Questions about the table below.
1) Report the entry just left of 0.24.
2) Report the entry just left of the smallest entry.
3) Report the entry at the centre.
4) Report the entry just right of the smallest entry.
array([[-1.52, -0.19, -2.03,  0.16, -0.43,  0.67, -0.09, -0.83,  1.05,
        -2.53, -1.13],
       [-0.27, -1.85,  0.84, -0.58, -1.18, -0.86, -0.13,  0.16, -1.02,
        -0.25, -0.67],
       [-1.15,  0.89, -0.77, -2.09, -0.86, -1.13, -0.52,  1.19, -0.03,
         0.31,  0.06],
       [-1.17, -0.48,  0.01, -0.70, -0.22, -0.29, -1.07, -0.55, -0.44,
        -0.35, -0.59],
       [-1.81,  0.28, -1.55, -0.73, -0.18,  0.61, -0.25, -0.69,  0.39,
        -2.91, -1.05],
       [-1.47, -0.21, -0.40, -0.50, -1.09, -1.01, -1.28, -0.37, -0.34,
        -0.54, -0.42],
       [-0.85,  1.55, -0.41, -0.55, -2.34, -0.22, -0.36,  0.96, -1.92,
        -0.31, -0.54],
       [ 0.14, -0.77,  0.42, -0.12, -0.89, -1.35, -0.79, -1.44,  0.33,
        -0.48,  0.20],
       [-0.06, -0.83,  1.03, -0.90, -0.22, -0.42, -0.50,  0.24, -0.80,
        -0.26, -0.74],
       [ 0.61, -0.25, -0.93, -1.42, -1.15,  0.00, -1.37,  2.04, -1.71,
        -0.01, -0.30],
       [-1.53, -0.46, -1.55, -0.06, -0.44, -0.19, -0.01, -1.19,  0.29,
        -1.30, -2.13],
       [-1.03,  2.05, -0.88, -0.48, -1.26, -0.92, -0.55,  1.29, -2.03,
        -0.83, -0.51],
       [-0.55, -1.83,  0.49,  0.02, -1.39, -1.59, -0.70,  0.01,  0.01,
         0.20, -1.44],
       [-2.46,  0.44, -1.69, -1.35, -0.09, -0.11, -0.02, -1.09,  0.28,
        -2.05, -1.56],
       [-0.94, -0.58, -0.02, -0.68, -0.75, -0.33, -0.98,  0.02, -0.70,
        -0.56, -0.80]])
1) -0.50
2) 0.39
3) -1.35
4) -1.05

Read these off the grid that follows. Counting starts at 0.
1) The entry directly below 0.107?
2) The entry in row 0 and column 1?
3) The entry at row 1, column 0?
4) The entry just left of 0.009?
5) The top-right entry?
6) The entry in the bottom-left corner?
7) The entry just left of -0.023?
8) The entry just right of -0.014?
[[-0.041, 0.277, -0.004, 0.215, 0.097, -0.099, -0.023, -0.100, 0.003, 0.127, 0.164, -0.017, 0.026, -0.048],
 [0.114, 0.051, 0.255, 0.160, 0.114, 0.122, -0.014, 0.050, 0.076, 0.009, 0.013, -0.112, 0.070, 0.111],
 [0.207, -0.118, 0.203, -0.003, -0.132, 0.008, 0.130, 0.212, 0.088, 0.017, 0.021, 0.185, -0.047, 0.125],
 [0.096, 0.111, -0.171, -0.076, -0.009, 0.095, 0.220, 0.148, -0.020, 0.046, 0.000, 0.100, -0.011, 0.107],
 [0.042, -0.051, 0.106, -0.027, 0.125, 0.131, 0.026, 0.069, 0.024, 0.122, 0.094, 0.020, 0.127, -0.012],
 [0.196, 0.151, -0.003, 0.029, -0.020, 0.120, 0.225, 0.199, 0.018, -0.005, -0.030, 0.066, -0.040, 0.204],
 [0.162, -0.131, 0.077, 0.127, -0.076, -0.007, -0.044, 0.032, 0.050, 0.005, 0.008, 0.130, 0.095, -0.002]]
1) -0.012
2) 0.277
3) 0.114
4) 0.076
5) -0.048
6) 0.162
7) -0.099
8) 0.050

Read these off the grid that follows. Rows and columns are numbered from 0.
1) Give the entry just left of 241.
2) Give the entry in row 0 and column 0.
3) Give the top-right entry.
4) Give the entry in row 1 and column 0.
5) Give the entry just right of 231.
6) Give the entry just right of 909.
7) Give the entry just right of 564.
8) Give the entry directly above the smallest entry.
510,600,957,450,755,140,859,336,982,628,336
809,470,981,634,599,523,727,370,488,309,235
340,604,383,170,251,779,825,787,881,686,366
775,273,784,862,231,968,402,749,271,577,872
87,989,861,564,611,104,476,127,910,73,373
326,635,543,714,974,855,438,976,338,673,855
340,779,895,604,432,801,362,360,297,200,486
909,551,936,681,241,689,79,654,405,279,583
1) 681
2) 510
3) 336
4) 809
5) 968
6) 551
7) 611
8) 577

M =
[ 0.217  0.094  1.671 -1.522  0.255 -1.534 -0.085  0.632 -0.569 -0.287
 -0.734  0.091]
The entry just right of 1.671: -1.522
Find the third entry from the left.
1.671
Find the 1st entry.
0.217
The entry just left of -0.287 -> -0.569
The third entry from the end: -0.287
Find the 1st entry from the right.
0.091
The entry just left of -1.534 is 0.255
